One turn moves every row onto another: examples first, then more rows asked:
j_902: [ 28 -10  -2 -10 -10  -3  -8  27   1 -18   4   7]
j_441: [  4   6   6   9  19 -24   2  12   5  -7 -12  17]
j_223: [  9   0   2   9  17 -32   2   7   1  -1   2   9]
j_474: [ -4  16  17 -15  -1   2  -9  16  -6   4 -10  -5]
j_361: [ -6  11  -5  -1  -4  -4  -9   4   2   6 -14  -5]
j_866: [ 26 -11   1  -8   0   3 -14  28   6 -18   4  10]
j_822: [ 34  -2  12 -15   0  -8 -20  23   4  -8   6  10]
j_557: [ -4   9  12 -14  -5   3  -1   8  -9  -4 -17  -5]
j_518: [ 18   4  -2 -17  14 -14 -23   8  20   5 -11   4]
j_135: [ 30  -6  -7 -21  -2  -7 -16  24   2 -16  -2   9]
j_965: [ -2   2   4  -4 -10  -6   0   9  -3  -3 -15 -17]
j_854: [ -7   5  10  -8  -9   1  -9  11  -5   0 -15 -11]
j_860: [ -6   3   5 -19  -6   1  -3  21   2   7 -13 -11]
j_175: [ 21  -8  10  -5  -2   5 -14  28   2 -11  13  11]
j_819: [  2  -6   3   1  15 -26   6   7   3  -2  -5  22]
j_814: [ 10  -5   9  -4   5 -33  -1  19   1  -6  -6  28]
j_763: [ -4  12   7 -18   0  -8  -6  14  -2  -3  -3 -19]
j_512: [ 25 -16   1 -10   1  -7 -26  19   0 -15   6  10]
j_928: [  5  -2   3   6  13 -21   4   4   0  -1   4  23]
j_838: [ 17  -4  -1 -19   2   4 -24  18  -9  -3  12  11]
j_983: [  4  11   9  -4  -8 -11   7  21   3  12  -7 -11]
j_398: [ 15  -5   6  -5  23 -19 -12  27  -8   2 -14 -11]
j_105: [ 16   5   4  -5  17 -28  -1   6  -1 -23 -11  13]
j_513: [ 21 -11   8 -15   9   8 -11  25   0 -17   4  -5]
j_373: [ 10   9  -8   0  20 -27   0  12  -6   2  -9  18]
j_762: [  5  -2   0  -6  14 -21   2   5   0  -7 -12  29]
j_240: [ -1  11   7 -14   5 -23 -22  37   6  -5   0   4]

j_513 turns into j_814
j_373 turns into j_763
Where do these go?
j_135 turns into j_223
j_105 turns into j_983
j_819 turns into j_854
j_557 turns into j_902
j_398 turns into j_240
j_762 turns into j_965
j_512 turns into j_441

One turn moves every row onto another: examples first, then more rows asked:
j_582: [ 19  -2 -16 -35  -9   7 -22   9 -10   8  15   9  -8  -8  28  -5   5]
j_163: [  6   5   2 -26   0   2 -19   0  -1  16  23  27  11  -2   6   2 -19]
j_909: [  9   8 -24 -37   6   9  -5 -11  -5 -17   0   0   1 -14  11  -8   5]
j_698: [-22 -23  -3 -22  -4  -9   4  -7 -10  10   0  12  -8 -14   6  -7  -4]
j_483: [ 18   3 -14 -37  -8   9 -21  12 -13   5  15   8  -7  -9  26  -5   6]
j_422: [-16  -1 -15 -31  -1  -4 -14  -3 -17 -21   5  11  -7   4   4 -29   0]
j_932: [ -5 -23  -5 -17  -3   1 -17 -22  -5   0  27  18   8   4  16  15 -12]
j_916: [-20  -8 -12 -29  -1  -1 -13  -7 -19 -25   5  15  -8   1   0 -25  -1]
j_963: [ -9 -22  -3 -17  -3  -3 -15 -20 -13  -7  25  14  14   0  14  15 -16]
j_418: [ 11   4  -9 -34  -1  15 -24   9 -12   7  16  10  -6 -10  31   1   5]
j_197: [ -9 -25  -8 -16   1  -5 -16 -23  -6  -3  23  17  12   8  15  11  -7]
j_215: [-17  -6 -14 -29  -4  -5 -16  -4 -21 -23   5  13  -7  -1  -2 -26  -1]
j_391: [  3  10 -23 -35   6   8  -6 -17  -5  -4  -6   3   2 -17  11  -4   8]
j_241: [-12  -9 -13 -30  -2   3 -11  -6 -20 -23  -1  17 -11  -2   7 -29  -7]
j_803: [ -9 -22  -7 -16   0   1 -21 -24  -4  -1  26  15   9   4  14  13  -8]
j_292: [  9  10 -20 -37   5   9  -8 -12  -5 -14  -3   3   4 -12  12 -10  11]
j_960: [ 17  -1 -13 -37  -4   2 -23  11  -9  10  18   9  -6  -5  29   0   4]
j_247: [-24 -24  -3 -15  -3  -6   5  -5 -13   1   7  11 -11  -9   7  -2   0]
j_549: [  7   0  -1 -27   5   7 -19   2  -2  15  22  30  10  -3   4   1 -18]
j_682: [-23 -25  -1 -18  -4 -11   3  -8 -10  -1   3  13 -12  -9   8  -2  -2]
j_691: [  1   7  -3 -28   3   0 -17  -4  -1  16  20  29  15 -12   3  -1 -17]

j_241 turns into j_963
j_932 turns into j_483
Where do these go?
j_422 turns into j_197
j_698 turns into j_691
j_292 turns into j_682
j_803 turns into j_582
j_909 turns into j_247

One turn moves every row onto another: examples first, then more rows asked:
j_36: [-20  21  -3  -2   2  -8 -10  -5   7  -2  17  15 -21  10  29  -1 -23  15
  -4  17  -9 -13   9   2   5   1  23   7  -7   1  18 -33]
j_344: [ 12 -13  -4   6  19 -15   9   3 -10   9  -5  18  -8  13  27  10  -2  11
  -1   8  -8   0   6   8  -6   5  -3  24   6   5   1  -7]
j_802: [  2   3  10  -7 -11  11   8   0   4   0   3  16 -19   6  20  -1  17  19
  12  -9  -7   2   1 -17 -13   0   6  -9  20  -4  13  -7]
j_291: [-19   0   5  14 -13 -12  10 -18  -9  -3   3   8 -28   7  15   3 -19  15
  14  11 -11  -1  26   3  21   3  18  -5 -14  -4  -7 -30]
j_832: [-13  16  -1   7   1 -23  -8 -11   9   4  11  10  -8   3  23   3 -18  20
  -1  24 -30 -15  11  -9   2   0  10   1   4   4   9 -29]
j_724: [  9  -2   1  14  13 -19  12  -3 -14  -7   1  12 -11  13  23  -2  -1  23
  -1  -9 -14  -9  10  10  -6  -4  -2  17  15  -4  -1  -2]
j_489: [-17   4   7  13 -14 -11   8 -23   3   0   4  12 -24  13   6  -2 -19  18
   2  14  -8  -3  23   1  27   7  12  -8 -14  -8   0 -30]
j_302: [  7   2   1  13  -1   3  14  -1 -22  -4  -7   8   3  10   3  -4   6  -1
   8   7   3  -7  29   9  -7  10   0  -5  10 -12   4  -6]
j_470: [ -8 -11 -12   6  -4  -3  15   1   4   2 -17  13  -5   6  10   7  11  15
   5 -11  15   5   7 -13  -4 -19  -6  -8   2   6   5  -5]
j_710: [-16  16  17  23  -9 -12  11 -12   8   3   5  12 -34   4  14  -6 -18  14
  -9  30  -3  -3  17 -10  16   4   8 -14  -9   5  11 -18]
j_644: [ -6 -10  -2  -9  -7  11   1  -3 -12   1   7   2 -18  12  21  -1  -3 -10
   4  22  19  -2   4  16  -1  -5  -1  20   2  17  10 -26]
j_725: [-20  19  16  19  -6  -8  16  -7  -5  -2   5  11 -36  -5  17 -12 -20   6
  -8  28  -1  -1  21 -10  12   6   8  -5 -12  11   5 -18]
j_365: [-11  -8   4  -9  -9  11   8  13  -1  -3   3   7   9   3   4  -1   0  -7
 -11   5   5   5   1 -22  -6  -9  -3   9  10   9  12  -6]
j_336: [-15  25   0  19  -9 -15  14 -17  19   1   5  14 -22   1   9  -5 -13  15
  -1   8   2  -8   7  -9  14 -11  18 -17  -9   3   5 -24]
j_635: [  0  -5 -12  12  17 -15   6  -3 -13  -4   7  16   3   4  24   1  -4  13
   2   3  -5  -4  10  19 -10   3  -4  23   1   5  -4  -3]
j_670: [-22   9  12  -5  -1  -5   0  -8  17  -4  15   8  -9  13  27 -10 -29   2
 -12   9 -14 -15  15 -13   9  -4  12   1  -1  -1   9 -32]
j_349: [  8  -3   4  -3  -6  -1   7  -7  -1   4   1  22  -7   6  22   6   8  11
  19   0  -4   5  11  -8 -31  -3   8  -8  18   0  11  -6]
j_879: [  7 -13   3   8  -7 -15  10 -27 -19   9   8  15 -15   9   5   2  -8   0
  10  13   9  14   1   7   6  11   2  18  -3  13   4  -4]
j_645: [ 16  -8   3  12  -3 -15  10 -19 -19   0  11   7 -18  13   2  -2 -11   7
   7   4  -4   9  -4  12   6   8  11  15  18   4  -1  -9]
j_225: [  6  -4  -8  -1  -3   3   0  -3 -20  -2   3   2 -28  12  11  -7 -17   2
   0  15   9  -3  -1  23   4  -5  -8  16  13  12   5 -29]
j_651: [-13  -5   0   0 -12   9   5  -6   6  -4  -7   0 -19  10  21   1  12  18
   0  -9  14  -2  -2 -19   9 -24  -8  -2   7   9  11  -6]
j_861: [  5   8   3  13   3   6  11   7 -18  -4  -4   3  -8  16   6  -4   9  10
   3  -8  -8  -9  20   0   0   2   2 -12  18 -10  16   0]
j_275: [ -2  -8  -5  15   3  -5  15  14 -19   2  -9   5  -6  15   2   4  15   4
   5   4   5  -2  20  13  -1  10   7   0   8  -6  10  -5]
j_276: [ -2   0  -1   2  -4  14   5  -5   2   0   0  13 -33  -5  13 -10 -12  13
 -12  19  10   3 -14   6   2   6 -14  18   1   8  -2  -2]
j_495: [-17  24   1   8 -13 -14  19 -21  13   4   1  10 -26  -7  10  -8 -10   5
   6   4   2  -8   8 -17   7 -13  17 -12  -9   9   2 -24]
j_322: [-26  16  -1  14 -11 -13  12  -7   5   2  -9   6 -24  -1   9  -4 -13  10
   4   5 -11 -22  22   0  -1   3  17  -8 -13 -19   4  -8]
j_526: [-13  -6   0   9  -9   3  15  -7   2  -8  -2   8  -4  11  18   8  13  10
   7 -11  19   0  11 -10  -4 -30   5  -2  -2   5   8   0]
j_56: [ -3 -10  -9  -5   5  11   7  12  -9   4   5  12 -19  14  16   5 -13  -4
  -5  13  15   8  -1  13  -4 -14  -1  17   3  21  10 -22]
j_51: [-13  -3   8  -5 -17  11   1   3  -6   0  10   1 -11  -1   6  -7  -8  -1
  -9   4   0   1 -13 -20  13  -4 -14  12   2  14  17  -1]
j_705: [-21  14   6  -8  -8  -8   2 -15  11   2  14  17 -18  14  12  -5 -20  16
  -7  15 -26  -8  26  -9  -8  -5   7  -8   7   2  19 -31]
j_69: [ 12 -13   7   8  -4  -3  22  -7 -16   5   4  15 -12  12   0   5  -2  -4
   2  12   9  16  -1   5  15   8  10  22   0   9  -3 -13]
j_859: [-15  22  -5  -3   9   1  -9 -11  -3   1  11  13 -28   7  32   0 -27   9
   1  20  -7  -5  12   1   2   5  27   7  -6   4  10 -30]
j_918: [-24  15   1  17 -13 -17   7 -11  12  -3  -5   6 -21   9   6  -8 -15  13
  -4  11  -1 -21  18   3   8   3  19 -10  -8 -20   7 -16]
j_563: [-15  16  -2   7   3 -19  -4 -18  -3   3   7   3  -6   3  21   9 -13  16
   2  22 -34 -13  17 -13   2  -2  18   7   2   1   4 -19]
j_817: [-27  15   1 -12  -5   3   5 -19   9   3   9   7 -20   9  11  -6  -9  10
  -3  15 -25  -9  29  -9 -13  -8  12  -9   8   5  12 -26]
j_144: [  5  -5  -1 -14  -4  -1   9  -3  -6   5  -4  24  -3  12   9   6  17  14
   8  -1  -6   8  13 -12 -19   8   7   6  17  -3  13 -10]
j_730: [ -3   0   3   8  -2  20  12   1  10   9  -2  17 -24  -8  22  -1  -1   3
   0  20  16   3  -8   1  -6   0 -12   4 -11  13   0   2]
j_443: [ -7   1  13  -7 -10  18  11  -1  -5   3  10  13   5   3  12   1  -3  -8
  -4   4  -2   1   5 -24   1  -9 -12  10  -6  10  18   2]
j_301: [-29   6   8  -6   7  -3   2 -14  14  -2  13   2 -13   6  29 -12 -31  -3
 -14   7 -10  -8  15 -16   6  -7  12   3  -5   8   3 -21]
j_989: [  3  -4   6   2  -7  10  19   1   4   7 -11  23 -26   0  10  -1  -7   4
 -12  17  20  12  -5 -11  -9  -3  -8  11  -3   8   4   1]

j_644 turns into j_730
j_56 turns into j_989
Where do these go?
j_495 turns into j_817
j_918 turns into j_832
j_51 turns into j_651

